(in the rows, 128 means zero)
Which row each row swaps with, under one turn or mirror
The rows were stretched afterwards, more along some directions than others.
k_33: [110  72 172 125 149 146 123 144 130 136 166 114 118 146 109 106]
k_972: [100 116 157 134 135 152 126 147 115 135 139  97 145 111 108 122]
k_922: [102 135 121 142 142 148 128 146 127 126 135 109 130 104 114 109]
k_763: [ 75 104 147 152 120 165 134 145 121  95 158  72 136 120 116 130]
k_934: [ 98 106 156 134 137 131 152 119 147 132 151 112 114 148 106  91]
k_571: [100  90 172 129 148 159  97 155 100 115 162  74 139 126 127 160]
k_634: [128  83 176 122 137 159 121 158 120 135 176  98 128 122 109 114]
k_753: [109 108 152 118 150 150 105 156 122 112 135  81 133 125 138 165]
k_699: [ 99 104 151 130 144 154 110 140  98 118 152 100 133 131 130 152]
k_483: [ 99  77 139 139 118 162 112 124 116 118 135 118 115 163 114 148]
k_505: [112 129 135 148 142 152 114 147 121 127 146  96 148 112 131 136]
k_301: [ 99 110 153 132 137 139 153 124 147 142 159 108 111 155 110  93]
k_513: [102 114 158 130 155 149 112 145 102 121 151  97 131 134 131 148]
k_941: [130  88 163 134 123 146 123 143 104 146 173 122 118 130 112 112]
k_900: [ 77 113 138 152 116 150 136 131 118  95 149  83 133 114 120 126]
k_249: [103 114 150 133 129 135 157 119 148 133 152 108 112 144 107  83]
k_825: [107 120 127 145 140 158 116 154 130 112 136  87 144 105 122 133]
k_848: [112 119 157 132 146 143 115 145 126 142 131  87 145 123 117 142]
k_881: [100 115 151 138 156 154 123 150 125 140 128  84 141 112 111 134]
k_194: [100 103 162 124 161 144  94 151 115 117 135  93 137 123 130 166]
k_290: [100 113 147 140 141 147 147 124 146 128 148 110 114 156 106  93]
k_787: [ 75 101 137 160 120 168 135 135 105  95 159  89 130 123 114 124]
k_606: [102  76 169 138 127 149 142 148 110 142 183 114 116 124 101  95]
k_46: [ 93  73 131 146 118 168 120 125 121 116 134 126 111 167 107 144]
k_559: [ 95 104 155 129 157 157 114 143 107 113 149  95 134 133 129 146]
k_127: [123 107 112 126 120 184 125 149 146 112 155  89 115 158 129 142]
k_838: [111 130 134 146 149 154 119 146 124 119 140  93 147 101 130 130]
k_722: [107  79 159 130 129 145 143 139 117 151 177 122 109 130 101  92]
k_37: [124  98 123 119 117 176 124 148 151 111 159  85 111 152 128 134]
k_995: [104 123 160 135 152 139 123 144 125 149 136  85 143 105 117 136]
k_743: [102  81 168 137 129 144 141 140 108 155 187 119 113 126 100  93]
k_993: [125 107 120 122 117 183 123 152 147 112 163  77 114 153 128 147]
k_805: [111 121 125 143 130 162 119 151 126 112 142  95 138  97 120 123]
k_544: [ 94  79 127 148 114 167 122 129 112 128 140 122 112 160 106 143]
k_730: [111 124 154 122 150 142 115 140 135 140 120  93 140 122 119 141]
k_434: [ 81 107 146 148 120 157 135 139 118  95 160  74 135 114 118 128]
k_797: [123 130 134 140 131 154 123 152 128 127 151  91 143  95 119 122]
k_437: [ 99 125 147 131 156 141 115 144 134 128 109  90 146 109 118 149]

k_194 pairs with k_634
k_972 pairs with k_922
k_941 pairs with k_753

Which row each row swaps with, under one turn or mirror
The rows were stretched afterwards, more along some directions than others.
k_648: [130 152 137 105 128 100 138 120 131  87 128 192 118 130 116  80 126]
k_895: [128 115  99 136 161 180 123 119 123  98 154 123 106 126 133 117 109]
k_677: [100 166 133  90 125 115 152 131 118 115 113 151 149 114 124 102 121]
k_171: [115 145 123 120 121 130 150 139  94 120 100 158 145 116 151 117 124]
k_498: [104 137 140  96 126 134 154 137 100 148 114 130 144 114 134 125 128]
k_454: [129 126 118 119 134 154 132 136 138 106 139 149 110 140 138 109  94]
k_561: [121 130 128 142 130 121 118 125 153  85 106 113  91 141 117 118 126]
k_884: [139 104 133 150 124 153 116 111 145  84 130 125  84 154 135 124 115]
k_678: [140 127 111 134 143 141 129 131 148 103 120 113  89 146 131 100 121]
k_466: [115 138 142 105 134 100 134 128 130  96 137 184 122 153 135  76 107]
k_293: [120 138 133  96 138 142 143 130  98 115 139 185 127 148 135  90 120]
k_43: [115 139 122 115 129 130 145 155 121 145 118 153 145 137 140  83 125]
k_682: [114 147 150  99 123 121 150 125 111 115 124 184 151 145 131 104 102]
k_935: [116 116 128 106 146 129 170 146 120 146  99 124 122 117 146 110 137]
k_367: [135 129 125 112 140 112 154 131 117 120 115 169 137 122 136  86 102]
k_184: [120 143 142 107 134 116 138 122 128 105 141 166 124 151 133  69 114]
k_123: [136 117 144 101 138 100 154 125 127 131 124 180 131 133 145  90 105]
k_964: [135 137 134 128 134 126 123  97 128  86 114 114 107 132 136 123 119]
k_3: [127 142 107 115 165 170 126 114 114 109 120 112  98 126 113 113 141]
k_175: [142 147 125 100 165 136 128  92 111  92 135 130 109 125 138 107  99]
k_15: [123 129 139 116 116 133 161 153 126 127  98 127 114 118 125 119 115]
k_963: [115 157 139 101 142 104 133 117 107  96 141 173 146 139 144 107 100]
k_779: [133 124 111 141 141 138 125 115 148  80 111 139  99 129 127 111 125]
k_507: [109 154 120  78 151 135 159 141  88 149 118 159 145 116 125  87 131]
k_856: [128 128 128 111 165 161 117 101 108 105 151 131 107 140 145 129 113]
k_692: [109 151 125 118 131 117 147 156 121 104 123 150 118 130 120 100 128]
k_82: [124 113 142 103 149 115 146 119 132 118 147 173 121 125 144  84 112]
k_453: [114 144 121 133 143 118 120 130 138  90 110 108  97 130 130 129 130]
k_90: [121 155 125 103 136 142 149 125 111 101 129 172 116 131 102  65 121]
k_528: [115 137 123 101 141 125 146 134 127 100 136 179 127 114 125 104 104]
k_146: [127 116 115 146 129 139 117 117 149  88 122 130 101 119 120 135 118]
k_926: [113 127 140 121 123 108 144 156 118 125 121 157 135 140 144 131 104]
k_756: [139 126 124 125 134 148 123  97 114  90 113 126 103 123 135 137 101]
k_452: [134 149 147  93 143 102 141 108 110 110 134 187 144 144 144  89 107]
k_639: [146 111 120 115 133 135 152 124 148 131 102 119 110 110 128 104 106]
k_258: [116 127 134 108 127 124 168 157 119 150 102 140 120 123 130 105 137]
k_191: [130 133 123 141 161 146 117 123 121  88 116 117  84 138 135 122 143]
k_654: [130 145 119 131 132 127 117 108 120  89 111 120 118 112 126 141 118]
k_568: [146 143 110 123 134 106 130 133 141 118 104 130 119 115 122 116 108]
k_871: [132 120 103 140 149 173 118 126 134 102 145 125  91 137 125 119 116]
k_630: [129 130 113 135 136 156 130 141 117 125  98  93 108 127 118 148 127]
k_16: [122 108 115 135 141 130 129 130 158 120 115 105 105 109 135 132 122]
k_669: [123 149 104 113 147 133 142 139 134 119  94 122 104 126 118 105 128]
k_925: [153 131 125 147 156 163 121 105 116  96 125 129 110 153 146 118 111]
k_144: [127 105 128 119 131 138 144 134 115 144 107 115 126 109 133 132 127]
k_626: [124 114 125 114 163 144 121 121 119 109 151 159 119 143 146 124 118]

k_856 pairs with k_498
k_3 pairs with k_507
k_648 pairs with k_568
k_639 pairs with k_528

Which row each row swaps with, under one turn or mirror
The rows were stretched afterwards, more along some directions than others.
k_774: [114 124 146 119 115 110 119 119 107 146 107  98 130 117 126 134 138 124
 119 132 132 115 141 117 130 116 105]
k_826: [121 128 146 126 113 126 114 118 103 132 109  94 133 109 131 134 136 125
 122 129 134 116 144 108 136 121 111]
k_226: [118 133 134 119 111 125 132 129 140 127 145 137 120 114 129 137 120 132
 135 139 137 117 133 112 117 137 137]
k_11: [144 123 130 127 119 137 103 135 111 113 133  99 130 127 124 120 126 128
 112 115 122 122 137 135 132 119 121]
k_172: [119 139 133 120 116 128 136 125 137 128 152 147 124 114 127 141 127 131
 131 138 139 121 134 108 120 138 147]
k_734: [145 124 128 128 114 140 103 128 108 111 134 103 133 135 117 129 132 124
 118 119 124 132 135 141 148 104 113]
k_181: [119 118 147 127 118 118 120 112 115 140 100 106 131 117 134 131 143 123
 119 133 126 115 140 125 133 126 118]
k_524: [148 117 120 134 132 136 108 137 110 116 122  99 128 129 128 130 128 127
 113 122 124 121 128 146 138 110 112]
k_794: [125 143 144 130 112 130 108 151 126 135 127 136 129 128 123 122 117 126
 125 136 116 140 130 140 151 134 125]
k_488: [132 149 139 133 103 143 104 141 123 137 136 126 138 131 124 120 119 127
 126 124 114 138 135 134 146 133 124]
k_314: [121 128 146 121 114 129 126 122 123 145 113 110 136 127 121 146 137 119
 132 139 125 114 131 114 131 116 122]
k_225: [134 142 153 125  97 133 107 141 130 133 133 124 134 136 121 119 124 125
 133 128 117 139 136 141 149 131 126]
k_809: [125 137 136 124 110 135 118 129 144 142 144 139 122 109 131 145 123 137
 146 136 130 118 129 117 123 138 146]
k_625: [119 131 138 117 109 128 134 134 149 139 145 153 124 120 127 138 128 128
 134 125 137 122 137 123 120 144 148]
k_980: [118 130 144 116 103 124 130 109 105 127 123 110 147 132 127 132 147 118
 123 123 134 111 147 110 129 120 108]
k_418: [115 119 153 121 122 116 115 116 107 135  98  99 132 118 132 128 139 118
 116 136 128 112 143 123 133 120 112]
k_675: [116 132 134 124 131 120 137 142 142 140 133 153 123 112 127 139 122 129
 138 138 134 119 131 124 117 140 151]
k_163: [146 122 122 125 139 130 110 133 106 112 125 107 138 139 125 132 131 121
 114 122 123 118 132 149 128 110 108]
k_305: [119 138 131 126 127 125 139 140 144 142 135 157 123 110 124 139 119 130
 137 142 131 112 125 122 120 143 152]
k_439: [150 123 128 132 129 134 109 134 106 110 130  98 135 131 124 126 128 125
 111 125 123 124 132 142 137 116 114]
k_193: [125 144 142 127  97 142 111 138 119 122 136 123 136 133 124 120 128 129
 122 123 123 151 136 125 153 134 119]
k_99: [121 137 136 123 116 133 127 134 151 138 134 147 124 114 133 137 119 134
 138 137 134 118 130 114 123 142 154]
k_744: [148 127 121 124 124 139 108 131 109 106 132 109 130 132 125 130 131 129
 109 119 130 130 135 136 143 106 112]
k_98: [140 119 124 127 132 127 106 135 107 111 125  99 126 127 122 131 131 127
 108 122 125 131 129 148 140 110 108]
k_364: [119 135 127 124 110 133 135 129 143 126 147 144 116 117 133 140 125 136
 136 132 137 117 138 108 123 142 153]
k_975: [125 143 139 131 108 128 110 146 115 130 133 128 134 131 126 120 122 130
 121 123 116 142 136 130 150 134 120]
k_61: [151 119 121 125 120 141 110 142 111 111 131 103 132 126 118 133 124 129
 113 129 121 129 117 133 145 117 119]
k_968: [114 140 134 118 113 135 129 138 136 132 146 148 125 116 126 139 121 129
 129 134 137 121 134 110 118 141 151]
k_74: [126 141 144 130 101 128 105 136 115 129 132 117 136 136 123 116 129 131
 119 128 119 147 134 124 151 131 116]
k_527: [117 139 133 124 127 123 124 110  97 130 116 101 141 123 129 139 139 117
 125 124 141 110 142 114 125 122 119]
k_159: [126 145 140 127 100 137 108 140 133 135 130 127 133 130 127 111 124 130
 127 119 120 141 141 132 145 131 123]
k_509: [115 133 139 119 128 121 130 122 114 144 109 115 134 121 128 143 135 121
 129 138 132 107 136 123 128 117 123]
k_929: [127 141 123 123 141 129 133 134 130 134 145 152 127 116 127 148 124 136
 137 138 138 119 129 114 113 138 150]
k_588: [114 126 149 118 114 113 123 123 116 143 102 108 133 117 128 132 136 115
 121 129 138 108 148 130 131 121 123]
k_673: [123 136 136 122 121 124 119 112 101 133 117 100 140 128 125 134 142 121
 124 129 145 111 144 110 122 117 116]
k_221: [148 115 123 132 121 137 106 134 107 114 130 106 133 133 128 122 131 125
 103 120 114 135 120 141 146 113 113]
k_850: [118 130 133 124 114 132 133 139 145 139 137 151 121 114 121 139 122 127
 136 135 124 118 121 115 125 139 149]
k_667: [111 134 129 126 126 126 134 130 134 129 137 139 122 109 137 138 125 132
 129 136 133 120 136 105 119 146 141]
k_844: [123 147 139 123 113 131 104 152 117 133 130 134 132 130 115 118 121 124
 119 129 116 144 129 141 151 124 124]
k_422: [144 110 122 131 122 131 105 136 112 118 123 104 130 133 121 127 129 130
 117 120 116 128 128 146 142 113 116]
k_109: [109 140 143 117 128 121 129 137 134 133 140 149 125 112 128 133 125 129
 135 134 135 114 136 115 115 139 144]
k_352: [150 123 123 130 131 140 106 131 111 113 133 102 131 129 127 122 130 128
 111 114 130 124 131 142 132 113 116]
k_265: [134 138 145 135 100 137 107 142 129 138 137 131 140 129 119 132 118 133
 132 129 113 141 129 133 154 129 120]
k_329: [129 144 148 130 109 134 109 148 120 133 130 128 134 126 123 113 121 129
 125 130 112 139 133 129 153 137 121]
k_280: [152 120 124 133 120 142 108 138 111 113 130 109 135 131 125 130 129 128
 113 119 113 121 126 143 142 119 117]
k_694: [121 141 139 126 125 127 135 142 138 140 140 153 132 111 131 141 121 133
 133 136 130 119 130 112 116 146 152]
k_240: [146 119 130 131 116 143 110 135 113 110 133 105 134 133 124 130 131 129
 108 114 125 127 135 138 139 119 120]
k_198: [115 142 135 115 117 123 137 128 135 131 156 149 132 119 120 144 132 129
 135 129 138 125 135 109 116 135 140]
k_346: [131 144 142 124 100 131 106 140 121 125 134 130 133 132 127 121 125 129
 124 125 120 140 139 138 156 129 118]
k_42: [132 139 140 131 102 134 112 146 126 128 126 126 133 133 129 120 118 131
 122 127 119 135 138 135 146 136 118]
k_294: [123 148 142 129 100 134 103 139 112 128 131 129 136 133 124 116 125 130
 117 129 118 144 136 127 154 130 119]
k_521: [122 143 126 126 112 134 125 132 140 132 144 134 121 111 131 136 120 135
 136 128 145 126 136 107 115 140 149]
k_930: [130 148 137 129 110 126 111 141 119 129 134 135 136 135 124 119 128 125
 123 121 118 138 132 141 142 132 116]
k_578: [118 126 143 122 122 121 109 120 112 141  98 101 131 109 123 130 137 121
 120 131 130 113 136 125 135 119 121]
k_904: [126 140 145 135 109 129 110 146 131 145 132 135 134 128 122 132 123 136
 129 130 110 128 130 139 153 139 126]
k_724: [149 121 122 135 131 139 112 135 118 118 129 110 137 138 128 123 129 127
 117 121 122 116 129 149 134 115 116]
k_510: [122 142 132 120 108 137 128 127 141 131 138 137 122 114 132 139 121 130
 137 131 140 124 138 111 117 142 153]
k_732: [114 123 154 118 111 104 125 115 106 140 115 107 138 121 127 135 145 117
 124 135 132 111 145 125 141 124 111]
k_298: [120 122 148 118 114 120 121 114 108 132 111 104 134 121 120 139 142 120
 125 133 135 116 139 116 141 113 113]
k_332: [148 123 122 133 125 137 108 133 106 110 137 105 130 136 119 133 130 131
 112 126 124 127 128 134 143 112 122]
k_822: [142 121 133 124 111 131 102 126 101 104 122  98 131 140 119 122 132 121
 112 118 128 135 134 143 149 108 113]
k_550: [133 136 143 132 111 134 108 145 132 134 129 124 133 127 124 120 121 136
 134 122 120 139 139 140 138 130 124]
k_596: [118 129 141 125 116 128 122 112 109 138 116 100 138 124 132 132 146 122
 122 127 137 113 141 115 127 122 111]
k_563: [118 125 143 116  99 129 123 106 111 127 116  99 140 128 128 136 150 121
 125 130 133 116 147 118 133 117 109]
k_954: [111 131 130 121 124 123 137 133 149 133 133 141 123 110 134 137 122 132
 141 138 140 117 138 122 117 140 144]
k_313: [114 131 146 121 108 122 126 112 108 140 114 109 137 119 131 130 142 123
 121 130 133 113 148 109 133 124 114]
k_882: [120 126 156 120 117 119 120 121 111 143 103 103 132 116 122 129 141 118
 120 143 127 117 143 119 137 125 118]
k_974: [147 117 125 128 111 138 106 133 107 110 133 103 133 129 121 132 128 126
 114 116 122 138 120 137 154 106 109]
k_425: [133 145 140 130 113 134 111 142 123 134 136 134 137 137 120 129 125 127
 127 130 114 144 125 136 152 134 123]
k_253: [120 137 139 123 106 132 133 136 147 135 146 150 124 111 123 143 121 137
 144 138 136 123 133 107 128 140 148]
k_275: [151 116 123 133 132 129 105 134 110 113 126 107 132 127 123 127 131 130
 110 125 121 125 130 151 143 116 109]
k_274: [122 135 135 128 118 129 125 132 133 127 143 139 123 113 129 145 121 134
 132 139 140 129 131 103 128 139 144]
k_107: [142 115 131 124 119 132 104 129 113 108 123 106 130 133 120 117 133 120
 104 124 120 128 132 146 144 109 116]
k_24: [119 136 129 119 114 126 137 135 140 135 151 141 129 111 129 146 120 135
 145 135 141 113 141 111 115 142 146]
k_412: [135 134 146 130  99 136 110 144 128 130 134 136 135 134 121 115 125 128
 125 129 113 147 131 134 157 129 121]
k_633: [125 139 148 125 116 121 122 111 100 132 115 115 138 122 130 131 145 120
 123 133 130 107 142 121 135 128 118]
k_233: [122 135 145 125 114 124 123 118 108 136 114 101 135 117 132 135 137 119
 116 133 135 112 146 109 126 130 123]
k_154: [131 139 143 132 108 131 108 137 123 123 129 138 132 126 123 114 128 130
 116 133 114 140 135 137 158 133 114]
k_272: [117 134 144 120 121 121 126 116 110 136 108 105 136 124 129 136 137 114
 132 132 139 105 147 124 125 119 122]
k_392: [128 119 142 123 111 122 108 116 107 143 107 105 133 121 126 136 138 121
 123 136 128 118 129 119 141 119 116]

k_930 pairs with k_163
k_744 pairs with k_154
k_159 pairs with k_107
k_298 pairs with k_253
k_439 pairs with k_975

